In the data rows, zero lies at 7.5, halfway between 7 and 8.
Here is the table:
(13 7 14 13 5 0 11 7 8 4 5 10)
(10 10 10 10 8 6 8 8 7 9 6 9)
(9 10 9 9 9 5 6 0 11 3 10 10)
(11 8 12 11 6 1 9 0 15 2 7 10)
(11 3 10 9 12 2 4 10 10 1 13 12)
(11 6 11 11 9 3 5 9 10 6 9 12)
(4 6 4 4 9 12 6 9 5 10 10 6)
(10 6 10 10 9 3 6 7 13 4 10 10)
(10 8 9 9 10 6 6 9 9 7 8 10)
(7 8 7 7 7 8 9 5 12 7 10 6)
(4 5 4 3 4 10 13 2 6 4 5 1)
(11 10 12 12 0 3 15 8 4 6 0 4)
(12 3 11 11 11 1 4 10 13 1 8 12)
(12 7 12 13 9 1 8 5 9 2 4 11)
(11 7 11 11 7 3 8 10 9 6 8 10)
(8 8 8 8 7 8 7 11 8 8 7 8)
(5 7 5 6 8 11 7 9 6 10 4 5)
(10 7 9 9 11 5 4 6 8 6 12 11)
(4 4 3 3 13 13 1 13 7 11 11 8)
(8 10 8 9 8 9 7 7 7 10 5 9)
(13 11 14 14 1 2 15 7 6 5 0 8)
(9 8 9 9 10 6 6 8 8 6 9 10)
(7 10 7 7 7 9 8 2 8 8 10 7)
(11 8 11 11 7 4 8 9 10 5 7 10)
(12 10 12 12 6 2 8 4 6 5 7 11)
(11 12 11 11 5 7 9 10 5 11 2 9)
(3 5 4 3 8 11 7 7 10 7 8 4)
(7 9 7 7 6 8 8 5 9 8 8 7)
(8 11 8 8 7 9 8 4 7 11 10 8)
(10 5 9 10 11 4 5 11 13 6 7 11)
(9 10 10 9 7 6 10 3 10 6 7 8)
(9 2 7 7 15 5 0 10 10 4 15 13)
(3 7 4 3 7 10 9 0 12 5 11 3)
(11 11 11 10 4 5 9 5 5 9 10 10)
(10 13 11 10 4 7 10 7 2 13 6 9)
(12 8 12 12 7 3 8 11 6 6 6 11)
(7 10 7 8 8 8 8 4 11 9 8 7)
(4 7 4 4 7 12 6 8 9 11 6 5)
(10 12 11 10 6 6 10 2 7 9 6 9)
(13 7 12 12 7 1 7 6 8 3 7 11)
(3 4 4 4 3 10 11 7 5 5 6 1)
(9 6 9 9 11 6 5 12 7 7 10 11)
(4 7 4 4 10 10 7 2 9 6 11 5)
(7 8 7 7 8 8 7 9 6 9 11 8)
(9 6 9 10 10 5 6 8 15 4 2 10)
(4 6 4 4 6 11 9 6 6 9 7 4)
(11 8 11 12 8 3 8 8 7 5 7 11)
(4 6 3 3 13 11 3 4 9 8 12 7)
(11 10 11 11 6 5 10 8 7 7 6 9)
(5 9 6 5 1 10 13 4 1 9 6 2)
The rows fall into hidden groups. There are 5 groups. Groups can overlap: rows of different groups may look alike.
More rows, each followed by its group:
(12 10 13 13 2 2 15 8 9 5 1 8) i
(7 10 8 8 4 9 9 7 8 10 5 7) a
(8 11 8 8 7 9 8 8 6 13 7 8) a
(8 11 8 8 5 10 9 8 5 11 6 7) a
(10 7 9 9 10 5 6 10 9 5 8 10) k
(11 9 10 10 6 5 8 5 5 6 11 10) j
(8 10 8 8 7 9 7 8 7 10 7 8) a
(12 12 13 12 1 6 12 13 0 13 4 9) j
(6 7 6 7 14 9 1 10 13 9 7 11) a
(7 9 7 7 8 8 9 6 8 8 8 7) a
(6 5 5 5 15 9 0 5 10 7 15 11) a
(15 0 15 14 7 0 8 11 6 0 7 13) i
(9 9 9 9 9 6 6 6 8 7 9 10) k
(11 8 10 10 10 5 6 7 6 9 10 11) j
(10 6 9 10 11 5 5 13 11 6 4 11) k
(8 11 8 6 4 9 10 3 0 11 14 6) a
(9 7 8 9 11 6 4 8 8 7 10 10) k
(8 9 7 7 9 9 4 10 5 10 8 10) a
(11 6 10 11 9 2 8 7 11 3 9 10) i
(10 6 10 9 11 3 5 5 12 2 10 11) j
(15 4 14 14 8 0 7 10 4 2 8 13) i
(10 10 10 10 8 6 7 4 9 8 6 10) k
(11 5 11 11 9 2 6 10 10 4 9 11) i
(11 5 11 11 9 0 7 1 15 0 5 10) i
(4 5 3 3 13 11 2 7 10 8 12 7) z
(10 11 11 10 5 7 9 10 5 11 5 9) k
(10 7 9 10 11 5 6 10 6 6 9 10) k
(8 9 7 7 7 8 8 5 10 8 9 8) a
(10 5 9 8 13 3 2 4 10 3 15 12) j
(4 5 4 4 6 11 9 12 8 8 5 4) z
(8 13 8 8 4 9 11 0 6 12 9 6) a
(5 7 4 4 7 10 9 1 5 6 10 4) z
(10 11 10 10 6 7 6 8 7 10 6 10) k
(12 9 14 13 1 2 12 10 9 6 4 10) i
(5 7 5 5 4 11 10 11 5 9 4 3) z
(10 7 9 9 12 4 4 7 8 5 10 11) j
(7 9 8 7 9 10 4 8 10 12 9 10) a
(8 11 9 8 3 9 11 7 5 10 5 6) a
(7 8 6 6 12 9 3 7 7 9 12 9) a
(7 11 7 7 6 8 9 0 8 9 10 7) a
(15 6 14 14 4 0 12 4 6 0 6 11) i
(10 8 9 10 10 7 5 11 6 10 8 11) k
(3 4 4 3 7 11 7 10 6 5 7 4) z
(10 7 9 10 11 5 2 8 7 7 11 12) j
(3 5 3 4 9 11 8 7 9 6 5 4) z
(4 7 5 5 3 10 12 3 5 6 5 1) z
(8 3 8 7 14 4 0 8 15 3 14 12) k
(7 8 7 7 8 8 8 7 8 9 9 7) a
(10 8 10 10 9 4 7 5 14 5 6 10) j
